128 stands for zero in the data rows.
Some points:
[211 167 175 178 138 103 105  94  92  90  59  65 100  86 108 102 125 124  96  93 173 165 173 144 127 114 117 117 103 108 147 167]
[128 183 126  94 138 150 144 134 131 120 128 139 132 162 132 111 101  96 103  93 182 165 170 135 130 130 133 119 109 127 116 107]
[164 167 187 178 165 135 134 113  85  94 105 157 167 164 131 117 112 109 107 106 102  96 104  93  98  94 100 112 113 111 105 114]
[110  94 122 109 113 131 155 140 141 145 122 129 104  81  95 122 107  97  94 185 164 155 156 173 189 162 155 148  97 124 112 101]
[139 177 128  92 141 153 147 152 120 108 125 110  93 169 127 139 124 129 106 100  82 161 170 156 154 158 130 120 101 135 122 113]
[178 147 192 162 238 239 196 121 105 111  90 102  83  96  93 120 100  95 116 109 103  96  97 111 129 115 140 123 113 115 103 108]
[ 98  89 111 100 126 145 165 151 145 138 115 151 155 156 152 146 117 103 104 100  94  89  96 122 128  87 107 108 114 104 115 113]
[117  95 108 110 101 114 118 150 151 167 173 162 132 152 145 157 136 134  98  92  92 178  91 112  97 113 106 105 111 124 106 106]
[113 168 117 188 154 122 144 141 143 140 102  95 102  97 118 103 115 104 113 113 106  96  99 120 127 125 170 206 174 220 218 232]
[ 94  93 125 105 122 130 153 163 138 120  93  98 127 162 132 123 145 131 192  79 168 157 165 154 138 115 100 125 114 107 115 136]
[ 98 180 134  92 111 140 150 150 121  97 120 120 115  89 100 121 114 123 115 107 102  83  87 128 147 181 193 231 182 168 156 160]
[116 101 111 114  92 124 113 123 123 135 151 146 111 163  94 104  97 126  90 181 162 151 158 184 163 150 131 114  99 127 112 103]
[116 172 122 191 141 143 148 145 142 138 100  99  97  85 113 131 146 143 105  95 177  70 173 163 176 146 146 131 104 115 116 118]
[128 166 124 190 149 155 145 141 122 115 115  89  95  86 108 100 121 148 107 102  85 165 170 132 154 184 149 125  97 125 122 122]
[147 166 129 186 157 151 147 135 121 127 110 111 102  93 122 117 116 125 115 108 105  92  94 126 131 160 183 197 183 206 180 156]
[122 105 107 110 108  91 102 113 137 181 187 201 203 138 200 201 168 140  98  91  94  92 109  94 104 105 110 104 111 117 113 106]
[128 104 104 113 104 105  79  81  79  96 122 122 105 164 113 126 110 134 184 168 164 154 169 127 126 169 168 151 185 190 177 178]
[120 106 109 114  96 113  99 106 120 133 163 181 170 147 154 156 153 154 183 173  77 172  90 104 102 116 106 106 108 123 112 105]
[120  88 119 103 147 137 149 151 158 141 113 107 103  84 108 102 109  96 107  93 171 157 154 184 192 181 178 160  92 127 123 115]
[116 163 128 187 152 163 183 185 188 155 132 105 110 174 108 107 143 151 106 107 103  95 103  85  88  99 107  91 119 102 112 129]
[ 97 110 113 117  78  94  94  92  90 105 133 155 144 153 105 128 126 131 182 166 155 147 160 186 148 125 108 122 105 132 108  95]
[ 96  92 119 103 117 143 142 147 143 162 179 189 167 155 112 105 110 116 105  99 102  91 103  91  95  91  94 118 114 109 113 110]
[125 102 113 116  87 103  93  99 127 139 161 164 141 163 102 116 100 103 112  97  87 159 166 146 168 200 210 200 180 175 136 119]
[154 167 181 181 159 146 136 113  90  89 118 143 160 163 148 136 105  99 108 105 103  96 104  88  94  99 110 108 112 118 109 101]
[131  97 116 106 150 132 139 137 156 156 137 124 141 159 139 123 115 125 185 171 163 161 171 132 129 113 125  97 113 108 119 120]
[125  97 109 107 133 121 128 134 157 143 142 123 108  75 107 105 113 128 188 169 158 153 162 175 152 147 137 106 107 115 116 112]
[104 101  95 109  90  93  79  80  71  74  96 104  96  76 103 120 126 152 178 167 170 166  80 102 112 138 148 155 186 187 193 207]
[119 106 110 113  98 107 116 135 153 186 178 195 181 149 156 167 144 128 191 178  83  85 103  92 107 102 122 109 110 114 110  98]
[131 174 129  87 133 159 179 184 187 177 153 131 103  83 102 103  96 118 101 197  97  92 103  80  88 109 106 101 117 123 105 105]
[121 158 140 181 178 192 198 209 200 186 166 123 108  88 100  93 108 121 115 109 109  98 102 104  96 112  95  97 123 103 116 119]
[116 172 124 188 172 146 138 121 133 147 137 136 161 161 147 114 111  94 110 106  97  93  96 143 120 114 112  89 112  97 117 120]
[ 89 104 114 113  93 101 116 127 118 117 143 143 132  67 107 114 115 129 184 167 158 150 162 176 152 123 111 121 109 116 114 108]
[105 106 110 112  93  97  91  86  74  83 105 121 128 147 154 183 197 217 165 159 156 153 178  98  93 100  91 118 112 119 114 113]
[ 94 185 125  97 121 137 147 152 130 115 108 108 134 162 133 137 128 106  98  93 178 162 167 145 143 115 108 136 111 116 120 114]
[129 107 107 112 118  93  82  80  89  95  93  92  90 158 153 166 171 171 180 162 149 145 158 176 179 174 169 136 202 123 128 118]
[112 104 104 110 114  92 100 101 103 118 131 111 131 153 130 110 139 165 176 165 155 152 169 154 113 109 107  97 111 102 114 125]
[241 152 221 164 160 148 145 152 123 117 103  88 109  93 106  82 111 102 111 108 103  98 107  91  91  92  93 102 113 119 140 144]
[103 180 124  92 121 142 146 147 129 104 105 120 106  78 103 127 135 137 104  98  81 160 168 158 171 143 132 128 104 124 117 111]
[121 101 106 109 111  87  85  79  86 108 113 128 144 158 151 130 128 120 102  96  82 162 174 132 156 167 187 181 179 175 173 166]
[121 179 103  92 120 136 150 144 156 142 151 127 105  90  92  94  93 101 116 108 108  92  98 111 117 165 168 177 179 216 216 198]
[139 101 102 110 125 106 113 138 169 179 181 171 156 151 164 149 141 140  87 180 180  87  99  96  94 107 115  95 112 113 113 108]
[120 110 114 111 113  90  92  94 111 131 134 156 180 142 206 210 197 169 176 164 167  80  98 101 106 100 118 108 112 113 108 111]
[ 90  98 114 108  71 105 102 116 138 132 155 165 139  79  95 112  97  88 111 103 102  87  96 121 140 150 149 191 176 209 213 201]
[113 165 148 187 160 174 171 154 138 110 111 117 125  85 120 126 135 133 105 106  93 172 178 132 123 114 134 166 104 130 135 118]
[ 89 101 114 110 126 107 125 149 138 131 107 107 131 158 142 137 164 145 177 171 158 156 170 136 133  89  97 119 115  90 121 136]
[133 110 104 110 124 100  91  95 126 159 163 165 196 141 211 175 180 160 179 165 171  83 101  94  91 102 120  98 113  99 113 120]
[122 163 127 190 147 179 202 230 232 225 185 157 101  89  89 113 103 101 119 109 111  98 100 112 109 111 117 107 121 121 104 101]
[105  84 116  98 118 136 162 164 157 150 113 114 102  91 100 116 110  89 112 107 103  91  96 119 139 127 166 188 181 209 222 202]
[115 106 100 111 110  92  85  69  89 104  85  95 108 149 172 202 222 229 164 156 154 161  81 120 109  99 118  98 111 112 113  98]
[120 170 116 189 162 162 141 128 114 111 136 147 161 161 147 108  98  98 111 106  99  93  96 128 113 131 108  93 110 109 111 118]
[128 182 131  94 138 136 132 149 179 196 198 169 116 163  92  95  88  94 110 101 103 182  93 102  86 104 110 102 115 116 106 104]
[113 106 108 112 120  94  90 104  95 116 110 113 149 156 148 108 131 126  90 180 157 150 154 200 199 181 156 137 203 104 113 133]
[102 100 119 112 103 115 138 165 180 180 189 183 195 150 151 145 139 128 102  98  95 181  90 124 123 100  92 124 113 104 110 131]
[112  98 111 105 121 114 130 157 173 194 183 180 209 146 174 139 150 136 102  97  99  94 108  93  94  90 100 103 116  96 120 129]
[127 101 107 111 111 130 116 127 128 134 150 137 126 156 133 130 129 152 181 167 162 156 172 131 109 124 113 105 111 115 118 118]
[107  98 121 111 111 128 151 151 136 122 130 127 130 160 140 132 123 118 184 172 164 158 168 132 127 120 109 119 111 109 121 118]
[ 90 103 121 113 102 102 128 133 130 131 116 122 127 160 111 119 133 147 181 170 158 151 164 155 144 110  99 128 110 111 116 113]
[192 152 180 169 175 146 142 175 183 143 101  58  79  92 107  82 105 125 110 106 100  95 103 101  88  99  94  90 120 102 112 120]
[134  98 109 111 121 137 126 132 143 138 140 141 108 162 112 139 120 136 185 169 162 155 167 144 124 150 125 111 107 129 111 105]
[164 148 246 162 215 194 158 145 111  90  96  99  94  96  92  98  97  99 113 111 108  97 102  86  93 112 116 133 110 134 124 109]
[128  91 122 104 136 154 146 136 140 134 130 125  99  76 120 143 131 124  88 180 165 159 166 158 148 148 136 111 107 127 116 109]
[233 171 179 180 149 107 106 100  98 111  82  68  94  88 124 115 138 127 186 176 167 173  82 130 129 102 115 103 107 107 140 156]
[105 100 113 113 112 105 111 126 134 130 131 119 133 165 115  89 109 111 104  92 166 150 150 203 203 186 155 161  88 103 115 136]
[135 104 111 114 105 103 107 109 130 148 155 148 130 160 111 113 101 103 109  86 172 153 153 189 208 206 187 148 200 124 115  94]
[127 108 112 109 115  92  84  80 108 111 118 138 166 141 226 221 215 191 171 161 164  79  99  97  94 108 119  97 111 111 108 120]
[121 164 181 180 156 157 148 134  98  82  80 109 161 164 167 141 124 101 104 107 101  96 103  87  96  88  88 118 116 101 115 115]
[116 170 149 190 147 162 157 142 136 115 111 132 122  84 123 126 122 111 112 105  95 171 174 145 152 143 158 188 205 152 139 115]
[255 157 175 170 105 119 118 113  85  60  82  89  90  89  81  91  97  82 107 104  99  92 105  82  91  86  81 120 109 110 123 134]
[122  92 108 103 130 132 150 145 157 171 199 184 162 154 118 118 129 141 104  96 101  91 105  82  93 103 104 100 115 113 107 112]
[179 151 220 159 223 167 122 100  78  67  60  59  95  92  93  88 107  97 109 107  97  92  98 105 116 102 100 128 111  97 116 117]
[141 108 109 115 116  97  71  74  95 127 133 134 138 159 146 148 125 120  91 179 164 155 161 157 172 196 213 167 183 166 142 123]
[198 160 190 177 140 135 120 141 167 158 134 110  75  88  86 116  99 107 112 102 102  93 103  97  94 109 110 104 116 120  98  93]
[122 176 112  90 132 148 173 170 168 131 121  90 112 166 144 148 149 134 105 102  92  86  94 134 119 119 111 103 114 104 110 115]
[187 147 187 165 203 230 194 132  83  60  99 107  86  94  85 103  93  91 115 108 105  94  96 105 121 122 109 118 115 124 100 104]
[ 90 108 116 113  90  96  98  89  92  77  97 119 151 146 167 186 209 209 165 161 155 153 177 108 104  88  90 123 114 109 118 117]
[116 109 111 115  87 107  92  85  89  89 132 157 170 143 184 194 189 200 170 160 166 168  87  90  99 106  99 111 112 122 114 108]
[112  98 103 105  95  95  75  78  82  85  99 117 132 161 153 144 130 120 102  98  89  83  94 134 136 151 168 165 175 192 196 202]
[104  94 116 107 110 114 135 145 143 135 129 119 117  76 105 101 104 116 103  89 169 154 155 196 187 164 149 131 100 111 111 125]
[130  97 105 106 111 100  99  97 143 171 170 146 120 169 109 101  98  97 111 102  99  89  99 117 139 148 169 159 173 204 220 213]
[192 168 160 178 137 124 104  89  98 120 103 118  94  90 114 129 110 106 109 106 102  98 109 112 118 118 136 127 186 181 229 255]
[107 106 110 110  92 100 103 104 123 150 196 219 228 136 180 162 139 148  99  92  96  90 107 102  93 106  93 106 112 113 108 116]
[125 186 118  96 144 149 144 142 148 140 119 105 105  82 106 103 120 127 192 175 163 155 161 154 168 157 149 122 105 121 113 122]
[104  88 113 103 132 127 148 162 152 139 118  93 115  83 115  81 109 106 112 102  87 162 166 144 163 187 191 203 192 136 133 144]
[123 105 112 113 107 107 104 103 115 110 143 142 130 159 122 118 117 135  91 179 163 152 159 193 169 172 140 139 203 138 123 123]
[ 94 105 106 112  94  94  98  92  77  72  75  95 123 149 176 205 227 237 162 159 157 161  82 106  98 102  95 117 112 107 111 120]
These points spread out most along one direction. Take the direction at right angles to it along which they spread out most. Go by this last direction. How far along it is each point below, from 0 to 99? The average is 50, and the first point in the table lies past the average. One standard deviation of the points above along it is 16.
[211 167 175 178 138 103 105  94  92  90  59  65 100  86 108 102 125 124  96  93 173 165 173 144 127 114 117 117 103 108 147 167] 57
[125  97 109 107 133 121 128 134 157 143 142 123 108  75 107 105 113 128 188 169 158 153 162 175 152 147 137 106 107 115 116 112] 56
[ 97 110 113 117  78  94  94  92  90 105 133 155 144 153 105 128 126 131 182 166 155 147 160 186 148 125 108 122 105 132 108  95] 56
[128 183 126  94 138 150 144 134 131 120 128 139 132 162 132 111 101  96 103  93 182 165 170 135 130 130 133 119 109 127 116 107] 50
[121 158 140 181 178 192 198 209 200 186 166 123 108  88 100  93 108 121 115 109 109  98 102 104  96 112  95  97 123 103 116 119] 29
[116 109 111 115  87 107  92  85  89  89 132 157 170 143 184 194 189 200 170 160 166 168  87  90  99 106  99 111 112 122 114 108] 38
[122 176 112  90 132 148 173 170 168 131 121  90 112 166 144 148 149 134 105 102  92  86  94 134 119 119 111 103 114 104 110 115] 36
[198 160 190 177 140 135 120 141 167 158 134 110  75  88  86 116  99 107 112 102 102  93 103  97  94 109 110 104 116 120  98  93] 35
[103 180 124  92 121 142 146 147 129 104 105 120 106  78 103 127 135 137 104  98  81 160 168 158 171 143 132 128 104 124 117 111] 56
[120 170 116 189 162 162 141 128 114 111 136 147 161 161 147 108  98  98 111 106  99  93  96 128 113 131 108  93 110 109 111 118] 36
[104  88 113 103 132 127 148 162 152 139 118  93 115  83 115  81 109 106 112 102  87 162 166 144 163 187 191 203 192 136 133 144] 76
[102 100 119 112 103 115 138 165 180 180 189 183 195 150 151 145 139 128 102  98  95 181  90 124 123 100  92 124 113 104 110 131] 35
[112 104 104 110 114  92 100 101 103 118 131 111 131 153 130 110 139 165 176 165 155 152 169 154 113 109 107  97 111 102 114 125] 49
